Y: a few groups of rows, each row roughly a mix of its group's hidden directions:
Y (121 x 11):
0:  -4  30  24  18 -33 -30 -33 -19  17 -11 -20
1:  -1  38 -18  30   3  -9 -31  13 -33 -24 -21
2:   7 -23 -32  -7 -13 -47 -14  -6  28  28  14
3: -38  10 -11  18 -27  11 -13  38  22 -28  17
4:  36 -54  -3 -31   0  -4  -3  -3  15  23  -4
5: -32  28  18  22  -7  36   3  27 -11 -29  19
6:   7 -10  29  13  55  -2 -21  28   4 -24  -8
7:  -2 -44  12  -3   2  51  -1  28  -3  17  18
8:  28 -18 -51   5  -1  14  11  26  35  -8   4
9:  -4 -33  34 -21 -18  -1  21 -19  40  16  19
10:  16   0  41  -7 -10 -20   6 -19 -35 -25 -36
11: -13  31 -10 -14 -35  30 -14  11  34  -5  32
12: -36  35 -38   4   2  -7 -22  13 -35 -13   6
13: -28  23   4  -4  55 -13 -15 -20  -5  -5  28
14: -31  49  -5  31  11 -19 -23  11  -4  -6  21
15:  -2 -18  -3  10   2  29 -11  52  30 -18  27
16: -30  15  28  17 -17  17  -6 -17  31  31  32
17:  23 -32  29  -5  11 -13   6 -32 -14  39 -24
18: -18   3  42  -1  42   4  22 -10 -39  -4   2
19:  12  29  25  -8  20  26  32 -24 -16 -37  -2
20: -41  14  17  31  26  -8   4  25 -18 -27  22
21: -34  24  25  27  -2 -19 -22  12  36  -7  24
22:   4 -44 -21  -9  -9  26   3   5  -6  51  10
23:  16 -23  22 -24   2  54  33   1   8   7   4
24: -24  40  26  10  29   8 -10   9   9 -39  18
25: -15 -55  17   4  20 -32  12   5   5  17  24
26:  21  45  -9  -6 -16 -29 -22 -25   8   5 -34
27:  22 -36 -24   7 -32 -24 -20   4  25  26 -17
28:   6 -27  28 -23  17  36  41 -11  19   7  10
29:   9 -42  10 -30  -4  37  32  10   6 -23  -3
30: -34  39 -16  12 -29 -17 -14  21  27   4  21
31: -18  -4 -19  23  25 -27 -21  -3  20  35  37
32:  15 -13 -20  23 -18  20 -15  61   6  -5   8
33:  -7  42 -38  -5 -28  -1 -33  -8  -2   0 -28
34: -23  37  18  31 -14  16 -15  29 -16 -28  17
35: -36  16 -34  20 -26 -16 -13 -14 -34  17 -15
36:  14 -32   2 -27 -28 -14  28 -27  31  -2 -26
37:  -8  -6  49   8  16  -6 -25  -2  45   5  23
38: -20 -10  40 -19 -21 -20   8 -48   0   8 -16
39: -36  36  16 -10  33  27   2   1  -4   1  36
40:   9 -20 -21 -12   4 -50 -19 -20  13  32 -21
41: -21  44 -13  39   2 -33 -21  12  -8 -17  -4
42: -15   6  23 -20 -11 -20  37 -39  25 -16 -23
43:   6 -33 -29 -26  -4  33  38 -21  17  11  -3
44:  29 -39 -15   0  23  24  20 -26  -1  20 -30
45:   2 -31  24  -4  54   2  33   0 -15  -2  15
46:  15  33  24   2 -19 -38   6 -31  19 -13 -29
47:   6  10   9  -2 -28  52  23 -15  10 -36 -14
48:   3  54 -15  29  -9 -34 -20  16   0 -13  -8
49:  -6  12 -17   7  -3  21 -37  38  20   2  43
50:  -4 -21 -15  11  11 -23 -36   3  -5  54  20
51:  -9 -34  -8 -32   3  42  36  -5  18  14  10
52:   0  29 -42  11   2 -11 -14  26 -43 -12  16
53:  25  10 -43 -26  12  18 -10 -28  22  30   4
54:   6 -27   3 -33 -25 -28  -2   1  52  -4   9
55: -13  -1 -42   7 -16  -3 -12  13  52  -5  27
56:  12   5  -3  10 -48 -39 -24 -25  18 -11 -18
57:   6   7 -12  -4  56 -18  11 -15 -41 -13 -13
58: -17   0   8   2  15  -1 -10  31  28 -56  22
59:   3  25 -30  13  22 -22  -5  15  -5 -56  -4
60:  16  18 -21  20  29 -17  -4   2 -47 -31 -15
61: -21  22  12  19  13  52  -6  18 -20   2  31
62:  20 -16 -24   0  31 -24 -24  13  16  38  29
63:  -3  -6  15  13  12 -25 -42  43  11   6  33
64:   0  40 -26   4  23 -21 -10  -7 -45 -23  -7
65:   8 -10 -23 -20  11 -30 -19   8  13  58   2
66:  36  24   4  18  25  41  17 -12 -21   1 -26
67: -17 -15   0 -46   6  12  22 -35  29  25  -4
68: -36  -2  10  11 -41 -10 -28  21  27  18  21
69:  14   7  10   6 -24 -36  -7  18  44 -38  -5
70:   9 -32 -42 -23   5   1   9  22  -1  39  24
71: -36  23 -17  16 -21  11  -9  40  14 -30  18
72:  20 -19 -14 -37 -20 -38   8 -24  31   7 -14
73:   3  -5 -53  -1  12 -30 -15  19 -34  15  11
74:  -7  32   0  19  43   4 -20  20  23 -22  29
75:   5  -5  -3  -2  21   3   2 -46 -27  50 -10
76:  34  10   5  25  30 -12 -20  21 -35 -26 -16
77: -10  45  -1  25   6  25 -17  27 -34 -21   3
78:  31 -28  -7   3  21 -39 -18 -27   6  33  -7
79:  11 -10  20  20  26  22 -37  46 -10  -7  12
80:  13 -39  13 -18 -48 -15  10 -11  25  19  -6
81: -12  50   9  18  17 -30 -16 -14 -28 -21 -11
82: -34  -2   2   3   9  47  19  30 -14 -14  29
83:  28 -28 -37 -12  -8 -23   7 -14  32  -4 -33
84:   6  -1 -13   6  -2 -69 -15 -15  15  13 -15
85:  17  18  -3 -14   5  36 -10 -38  11  47   4
86: -12  35 -39 -10   2 -41 -24  -4 -27   5   8
87:   0   6  28 -21  -4  38  36 -16  -3 -31 -27
88: -28 -24  -8 -14 -29  27  10  31  32 -12  24
89: -12  12   1  14  36  23  17  24 -41 -27  20
90:  48  -3 -10  -1 -25  -7  -6 -27  21   1 -43
91:  34  37  -9   4  20 -29  -5  13 -40 -15 -12
92:  21   8  27   1 -27 -29  -1 -19 -28   8 -45
93:  28 -17  -7  13  26 -47 -17  21 -11  32   9
94:  31  15   0 -10  27 -23  10 -36 -38  12 -23
95:   5  21  55  -4  26  -4  -2 -11 -33  -6 -25
96:  16 -35  -5 -20  46  -6  33 -26 -10   1 -13
97:  -9  43  27  -5   9  35  17 -26 -29  -4 -14
98:  -3   8  42  25  51 -22  -7  12 -19  -2   3
99:  22  40 -10  26  16 -38 -16  -4  25 -23 -11
100: -33 -35  24  -8  15 -22  20  11  22  -9  37
101:  13  26  29  26  21  -5   9   2 -33 -44  10
102:  -2 -32  -8 -21 -20 -16  13 -43   3  42 -11
103:   1  29  -9  14  -6 -47 -26   6  31 -25 -21
104: -18  63  -7  11 -28  -1 -15  10  -6 -22   2
105:  26 -12 -42  21  -3  27  -2  41 -22  -4  -6
106:  21 -40  23 -13   2  18  24 -30  26 -18 -22
107:   1  32  25   5  20  46 -15  17  14  20 -27
108:   4  34  23  20   6  -1 -26  51  -8 -18  16
109: -32  53   8  36  13  -8 -19   2   7  -9  10
110:   3 -10 -24  -1  27  14  41 -41 -23  13 -20
111:  -5  43 -13  31  -7 -16 -44  22  17 -10   2
112:  -3 -22  11 -15 -41  11   1   6  46  31  18
113:  -3  32  16  10  15  33  20  -1 -29 -46   3
114: -21   9 -29   9 -22 -35 -44  -6   5  11 -28
115:   8  13 -10  17   2  11 -14  59  20 -28  20
116: -11 -17  14  -5   9  39  18 -34 -42   8 -21
117:  -7  11  -1  13 -12  58  13  33 -11 -24  16
118:  -2  -7 -46  12 -28   9 -23  44  -3  19   8
119:   3 -27 -24 -21  -8  10   6   7  18  54  28
120:  -6  -1   0  -3  40  43  22  11 -40 -19   7
one row of each group, then the others: which group is each in?
-14 -10  23  -5 -44  31   3  10  42  12  19
<125>
-45   2   2 -19   0  -7   6 -48 -17  32   6
<11>
 22  30 -27   8  -5  24 -27  32 -26 -24 -16
<56>

-14 -34  11 -21 -10  15   3  11  16  25  53
<56>
 -3   8 -24   7  23 -47 -23 -15 -41  12  -4
<11>
 -4   5   4 -15 -17  44  31  -6  28 -38 -17
<56>
  0 -56   4 -18 -20   6  -4  12   9  40  17
<11>
-19  23  -2  -2 -19 -22 -10 -11  63  -5  11
<56>
-21 -26 -22  -4  -5  39  -2  22 -18  39  24
<11>
 18  15  13  20  20 -41 -23 -31 -25  13 -24
<11>
 13  18  -5   2  23  -6   5   2 -56 -37 -21
<11>
-24  -6   0  32 -13  -3  -7  43 -21 -19  40
<125>
 -1 -35   0 -27  -2   0  23 -23  53 -12   7
<11>
-29  20   8  14   6  25   4  37 -24 -16  40
<125>
